Some points, one per row:
tensor([-2.380, -1.650, -1.959, -0.893, -1.288, -2.295, -1.264, -1.118, -1.489,
        -1.799, -2.617, -1.526, -0.601, -2.197, -1.595, -1.945])
tensor([-0.365, -0.740, -0.311,  0.359, -0.058, -0.295, -0.429,  0.092, -0.402,
        -0.197, -0.614, -0.696, -0.145, -0.498, -0.419, -0.678])
tensor([-0.830, -1.764, -1.072, -0.046, -0.718, -1.022, -1.855, -1.749, -0.282,
        -1.385, -1.050, -1.522, -0.798, -0.419, -0.576, -1.238])
tensor([-0.438, -0.453, -2.035, -1.319, -1.058, -0.566, -1.422, -1.341, -1.568,
        -1.890, -0.660, -0.265, -1.726, -2.515, -0.720, -0.424])
tensor([-0.810, -0.047,  1.164,  0.810, -0.788,  0.078,  0.143,  1.289,  1.274,
        -0.376,  0.185,  0.045,  0.820,  1.405, -1.365, -0.141])
tensor([ 0.741,  1.087,  1.024,  0.519, -0.007, -0.158,  2.076,  1.532,  0.876,
         1.605,  1.167,  0.527,  0.698,  0.888, -1.022,  0.492])
tensor([-0.109,  0.432, -0.306, -1.084,  0.306,  0.386,  0.732, -0.743, -1.224,
        -0.046, -0.116,  0.728, -0.636, -0.783,  0.352, -0.197])
tensor([1.286, 1.728, 2.894, 1.912, 3.107, 1.893, 2.532, 1.650, 5.814, 3.770,
        1.900, 1.381, 1.989, 4.049, 2.107, 2.245])
tensor([ 0.593, -0.229,  1.030, -0.456, -0.364, -0.032,  0.409,  1.136,  0.175,
         0.116,  0.541, -0.175,  1.060,  0.243, -0.888,  0.047])
tensor([ 1.439,  0.281,  0.904,  0.369,  0.169,  1.128,  1.433,  0.921,  0.835,
         0.953,  1.282,  0.775,  0.045,  1.088, -0.013,  1.423])
tensor([ 0.276, -0.666, -0.485, -0.220, -0.459, -0.399, -0.917,  0.343, -0.834,
         0.432,  0.950, -1.337, -0.041, -0.604, -0.981,  0.291])
tensor([ 0.543, -0.432, -0.484,  0.684, -0.948,  0.678, -0.996, -0.852, -0.370,
        -1.499,  0.379, -0.387, -0.233,  0.000, -0.438,  0.493])
tensor([ 0.222,  1.398, -0.535, -0.394, -0.608, -0.141, -0.216, -0.365, -1.410,
        -1.184, -0.546,  0.926,  0.213, -2.010, -0.762, -0.560])
tensor([-0.772, -0.521, -0.397, -0.585, -0.240, -0.543, -0.137,  0.490, -0.974,
         0.718,  0.807, -0.361,  0.035, -1.059, -0.873, -0.308])
tensor([ 0.717,  0.121, -1.027, -1.021, -0.989, -0.445,  0.230, -0.130, -1.671,
        -0.056,  0.281,  0.241, -0.555, -1.152, -1.333, -0.074])
tensor([-0.556,  0.986,  0.465, -1.056, -0.851, -0.584,  1.223,  0.773, -1.195,
        -0.087, -0.066,  0.902, -0.001, -0.038, -1.108, -0.607])
tensor([ 1.094, -0.694,  1.559,  0.088, -0.065,  1.084, -0.362, -0.117,  0.170,
        -0.940,  0.676, -0.115,  0.685,  0.959,  0.869,  0.935])
tensor([-0.545,  0.480, -0.706,  0.469, -0.789, -1.146,  0.027,  0.410,  0.312,
         0.481, -0.456, -0.132, -0.374, -0.107, -0.305, -0.719])
tensor([-0.345, -1.922, -1.332, -0.016, -0.042, -0.175, -1.346, -1.253, -0.905,
        -0.937, -0.373, -1.121, -0.710, -1.088,  0.832, -0.371])
tensor([ 0.934, -0.156,  2.018, -0.142,  0.093,  0.872,  0.446,  2.060,  0.292,
         0.374,  1.272, -0.078,  1.637,  0.937,  0.349,  0.581])
tensor([1.384, 2.113, 2.215, 1.242, 1.839, 1.615, 2.652, 2.369, 2.545, 3.184,
        1.279, 1.733, 1.636, 3.361, 1.396, 1.163])
tensor([-1.119, -0.313, -1.665, -0.721, -0.048, -1.480, -1.353, -0.976, -1.279,
        -0.379, -1.663, -0.573, -0.587, -1.991,  0.427, -1.441])
tensor([-1.387, -0.423, -0.107, -1.233, -0.136, -0.650, -0.627, -0.754, -0.924,
         0.078, -0.934, -0.279, -0.467, -0.644,  0.042, -0.944])
tensor([-0.095,  0.341, -1.198, -0.266, -1.786, -0.218,  0.327, -0.297, -0.437,
        -1.072, -0.096,  0.343, -0.673, -1.052, -2.060, -0.047])
tensor([ 1.055,  0.773,  0.661,  1.389,  0.318,  0.895,  1.843,  0.662,  1.905,
         0.697,  0.982,  0.038, -0.278,  2.717,  0.529,  0.747])
tensor([ 0.083,  0.275,  0.022, -0.524,  0.672, -0.339,  0.045,  0.651, -0.276,
         1.535,  0.138,  0.110, -0.174, -0.326,  0.531, -0.513])
tensor([ 1.011, -1.365, -0.334,  0.028, -0.192,  1.668, -1.853, -1.356, -1.370,
        -1.361,  0.811, -0.979, -0.479,  0.020,  0.037,  1.415])
tensor([-1.385, -0.155, -2.401, -0.771, -2.289, -1.854, -0.632, -1.005, -1.478,
        -2.002, -2.007,  0.541, -1.657, -2.496, -1.917, -1.961])
tensor([ 0.421, -0.305, -0.258, -0.656,  1.023,  0.279,  0.176,  0.418,  0.413,
         1.472,  0.206, -0.277, -0.399, -0.629,  0.287,  0.627])
tensor([-0.741, -1.003, -2.148, -0.589, -1.363, -0.443, -1.518, -1.492, -1.540,
        -2.337, -1.594, -0.988, -2.581, -2.433, -0.103, -0.209])
tensor([-0.832, -0.180, -0.774,  0.263,  0.216, -1.236, -0.023, -0.216, -0.188,
         0.594, -0.823, -0.393, -0.106, -0.545, -0.410, -1.318])
tensor([ 0.324, -0.423, -0.654, -0.070, -0.916, -0.808, -0.989, -1.101, -0.446,
        -1.084, -0.505, -0.283, -0.407, -0.093, -0.927, -0.311])
tensor([-0.360, -0.146, -0.513, -0.492, -0.468, -0.640, -0.715, -0.417, -0.690,
        -0.996, -0.752, -0.156, -0.677, -0.730, -0.793, -0.316])
Then 24 other points, each followed by its number:
tensor([ 0.200, -0.079,  0.695, -0.063, -0.104,  0.902,  0.118,  0.345, -0.154,
        -0.244,  0.815, -0.099,  0.507,  0.604, -0.791,  0.089]) 0
tensor([-0.355, -0.587, -0.962, -1.222, -0.412, -0.382, -1.336, -0.876, -1.501,
        -0.776,  0.347, -0.470,  0.018, -2.044, -0.096,  0.123]) 1
tensor([-0.353, -0.435, -0.204, -0.389, -0.832, -0.515, -0.711, -0.696, -0.800,
        -1.426, -1.101,  0.036, -0.035, -0.425, -0.619, -0.361]) 2
tensor([-0.253, -0.377, -1.094, -0.209,  0.233, -0.702, -1.157, -1.054, -0.424,
        -0.564, -0.434, -0.861, -0.830, -0.659,  0.514, -0.540]) 3
tensor([1.532, 0.838, 1.148, 1.380, 0.928, 1.612, 1.066, 0.567, 2.224, 1.367,
        0.740, 0.345, 0.337, 2.199, 1.131, 0.510]) 4
tensor([ 0.079,  1.598,  1.500,  0.637,  1.113,  0.082,  2.107,  1.099,  1.624,
         1.395, -0.410,  1.394,  0.721,  2.297,  0.221, -0.151]) 5
tensor([ 0.232,  0.116,  0.573, -0.111,  0.487,  0.474,  0.348,  0.866,  0.136,
         0.794,  0.872, -0.050,  0.529,  0.037,  0.314,  0.380]) 6
tensor([-0.208, -0.279, -1.315, -0.416, -0.450, -0.243, -0.788, -0.997, -1.077,
        -0.486, -1.218, -0.633, -0.692, -0.961, -0.347, -0.566]) 7
tensor([-0.400, -0.639, -1.460, -1.250, -0.232, -0.532, -1.392, -0.989, -1.768,
        -1.151, -0.424, -0.601, -0.468, -2.239,  0.182, -0.673]) 8
tensor([1.008, 1.214, 2.208, 1.138, 2.939, 0.855, 3.181, 2.587, 3.246, 4.559,
        0.929, 0.918, 1.122, 3.135, 2.266, 1.006]) 9
tensor([0.315, 0.270, 1.549, 0.740, 1.295, 0.502, 0.829, 0.104, 1.031, 1.212,
        0.123, 0.345, 0.769, 2.348, 1.404, 0.651]) 10
tensor([-2.139, -0.186, -0.821, -0.734, -0.049, -1.944, -1.577, -0.708, -1.192,
        -0.377, -2.279, -0.410,  0.293, -1.819, -0.742, -1.498]) 11
tensor([ 0.904,  0.172,  0.274, -0.161,  0.398,  1.028,  0.158,  0.170,  0.141,
         1.052,  0.962, -0.235,  0.148,  0.118,  0.400,  0.852]) 12
tensor([1.067, 1.960, 2.644, 2.233, 1.221, 1.399, 2.702, 2.088, 4.204, 2.581,
        1.866, 1.543, 1.743, 4.060, 1.234, 1.183]) 13
tensor([-0.072,  0.214, -1.659, -0.664, -0.219, -0.174, -0.936, -0.207, -1.690,
         0.703,  0.278, -0.517, -0.610, -1.879, -0.072,  0.107]) 14
tensor([ 0.054, -0.135, -1.020,  0.113,  0.365,  0.089, -0.495, -1.325, -0.484,
         0.191, -0.296,  0.043, -0.948,  0.160,  1.475,  0.396]) 15
tensor([ 0.384, -0.502, -0.523,  0.065, -0.635,  1.437, -0.861, -1.291, -0.859,
        -1.174,  0.642,  0.243, -0.173, -0.384, -0.011,  0.595]) 16
tensor([ 0.229, -1.230, -1.745, -0.893, -1.233,  0.561, -2.082, -1.969, -1.435,
        -2.391, -0.563, -0.632, -1.480, -2.075, -0.324,  0.311]) 17
tensor([ 0.212,  0.014, -1.189,  0.276, -0.770, -0.279, -0.219, -0.960, -0.567,
        -0.750, -0.232,  0.207, -0.730, -0.922, -0.388, -0.602]) 18
tensor([ 0.410, -0.870, -2.013, -1.022, -1.050, -0.519, -1.452, -1.622, -1.356,
        -1.984, -0.578, -0.323, -0.969, -2.326, -1.030, -0.196]) 19
tensor([-1.303, -0.284, -1.013, -0.150,  0.026, -1.547, -1.128, -0.450, -1.231,
        -0.396, -1.157, -0.341, -0.773, -0.951, -0.040, -1.043]) 20
tensor([ 0.421, -0.318,  2.493,  1.718,  1.751,  1.285,  1.120,  0.786,  3.203,
         1.276,  0.269,  0.091,  1.371,  4.226,  1.446,  0.235]) 21
tensor([ 0.693, -1.264, -0.235,  1.316, -0.434,  1.105, -1.866, -1.049,  1.363,
        -0.703, -0.164, -1.327, -0.577,  1.363,  0.106,  0.494]) 22
tensor([1.625, 0.212, 2.164, 0.073, 0.324, 1.888, 1.419, 1.479, 1.236, 0.913,
        1.931, 0.299, 1.121, 1.876, 0.371, 1.455]) 23
Which three of these numbered points are nearest to each point below, ignoring the direction in which the first points spread most? Their numbers follow each, nearest first.
tensor([-0.025, -0.866, -0.926, -0.890, -0.687, -0.092, -0.513, -0.293, -1.310,
        -1.053,  0.572, -0.200, -0.381, -1.941, -0.964,  0.477]) > 1 6 23
tensor([ 0.036, -1.467, -1.501,  0.061, -1.527, -0.162, -1.970, -1.890, -1.267,
        -3.526, -0.713, -0.554, -0.813, -1.388, -1.221,  0.465]) > 17 16 19
tensor([ 1.160, -0.040,  1.381,  0.204,  0.602,  1.660, -0.302, -0.158,  0.155,
        -0.670,  1.154,  0.092,  0.782,  0.189,  1.005,  1.481]) > 16 17 23
tensor([ 0.097, -0.409, -1.220,  0.120, -0.755,  0.702, -1.271, -1.232, -0.780,
        -1.126, -0.657, -0.453, -0.907,  0.408, -0.272, -0.132]) > 4 7 16
tensor([-0.064, -0.310,  0.462,  0.063,  0.318, -0.063, -0.298,  0.754, -0.056,
         0.112,  0.509, -0.408,  0.344, -0.266,  0.103,  0.473]) > 6 8 1
tensor([ 0.153, -0.001,  0.145,  1.028,  0.538,  0.794, -0.101, -0.670,  1.121,
         0.595,  0.256,  0.251, -0.522,  1.733,  1.127,  0.609]) > 15 4 3
tensor([0.567, 1.876, 2.782, 1.005, 1.469, 0.989, 2.557, 2.105, 3.054, 2.398,
        0.935, 1.851, 1.344, 3.880, 0.847, 0.712]) > 5 13 2
tensor([1.076, 1.505, 2.300, 1.542, 2.765, 0.764, 3.216, 2.552, 3.738, 4.582,
        1.608, 0.946, 1.157, 3.492, 2.011, 0.695]) > 9 20 3
tensor([-0.761,  0.130, -0.803,  0.509, -0.454, -1.317, -0.272, -1.711, -0.865,
        -1.513, -1.006,  0.561, -0.850, -0.431, -0.084, -1.349]) > 13 18 5
tensor([0.717, 2.759, 1.732, 1.247, 3.645, 0.962, 3.466, 2.987, 4.466, 6.164,
        1.939, 1.091, 1.173, 2.856, 1.874, 1.225]) > 9 20 14
tensor([ 0.156,  0.120,  0.195,  0.579, -1.069,  0.454, -0.302, -1.166,  0.074,
        -2.774, -1.047,  0.982,  0.134,  0.598,  0.089, -0.293]) > 2 13 4
tensor([-1.590,  0.012,  0.499, -0.282, -0.208, -1.668,  0.525,  0.935, -0.127,
         0.488, -1.267,  0.285,  0.375, -0.071, -0.002, -1.069]) > 11 5 20
tensor([0.300, 0.524, 1.033, 0.052, 0.969, 0.802, 0.547, 1.254, 1.066, 1.621,
        1.072, 0.408, 0.728, 1.019, 0.102, 0.793]) > 6 12 7
tensor([ 1.070, -0.106,  1.099,  1.533,  0.287,  1.142,  0.345, -0.345,  1.609,
        -0.761,  0.520, -0.080,  0.731,  1.873,  1.100,  0.860]) > 4 2 22
tensor([-0.546,  0.323, -2.497, -0.944, -0.343, -0.605, -0.697, -1.291, -1.675,
        -0.119, -0.579,  0.012, -2.306, -2.126, -1.074, -0.173]) > 14 12 18
tensor([ 0.437,  0.771, -0.835,  0.830, -0.448, -0.182,  0.273, -0.317,  0.216,
        -0.019,  0.153,  0.276, -0.557,  0.362, -0.835,  0.437]) > 18 7 13
tensor([ 0.031,  0.454,  1.403, -0.512,  0.445, -0.112,  1.473,  1.652,  0.095,
         1.737,  0.444,  0.041,  1.034,  0.064, -0.399, -0.262]) > 6 20 11
tensor([ 0.122,  0.392,  0.035, -0.162,  0.046,  0.189, -0.308,  1.058, -0.496,
         0.972,  0.500, -0.523,  0.287, -0.280, -0.310, -0.345]) > 6 12 14
tensor([ 0.217,  0.689,  1.177,  0.556,  0.789,  0.273,  1.174,  1.522,  0.971,
         1.883,  1.175, -0.066,  0.676,  0.754,  0.144,  0.547]) > 6 20 7
tensor([-0.752,  0.607, -0.636, -0.228,  0.523, -0.331,  0.882,  1.102,  0.394,
         2.549,  0.805,  0.493, -0.229, -0.296, -0.394, -0.162]) > 14 9 20
tensor([-0.466, -0.002, -1.491, -0.035, -1.579, -0.855, -1.094, -1.022, -1.466,
        -1.471, -0.766,  0.049, -1.047, -1.574, -1.636, -0.328]) > 18 2 0
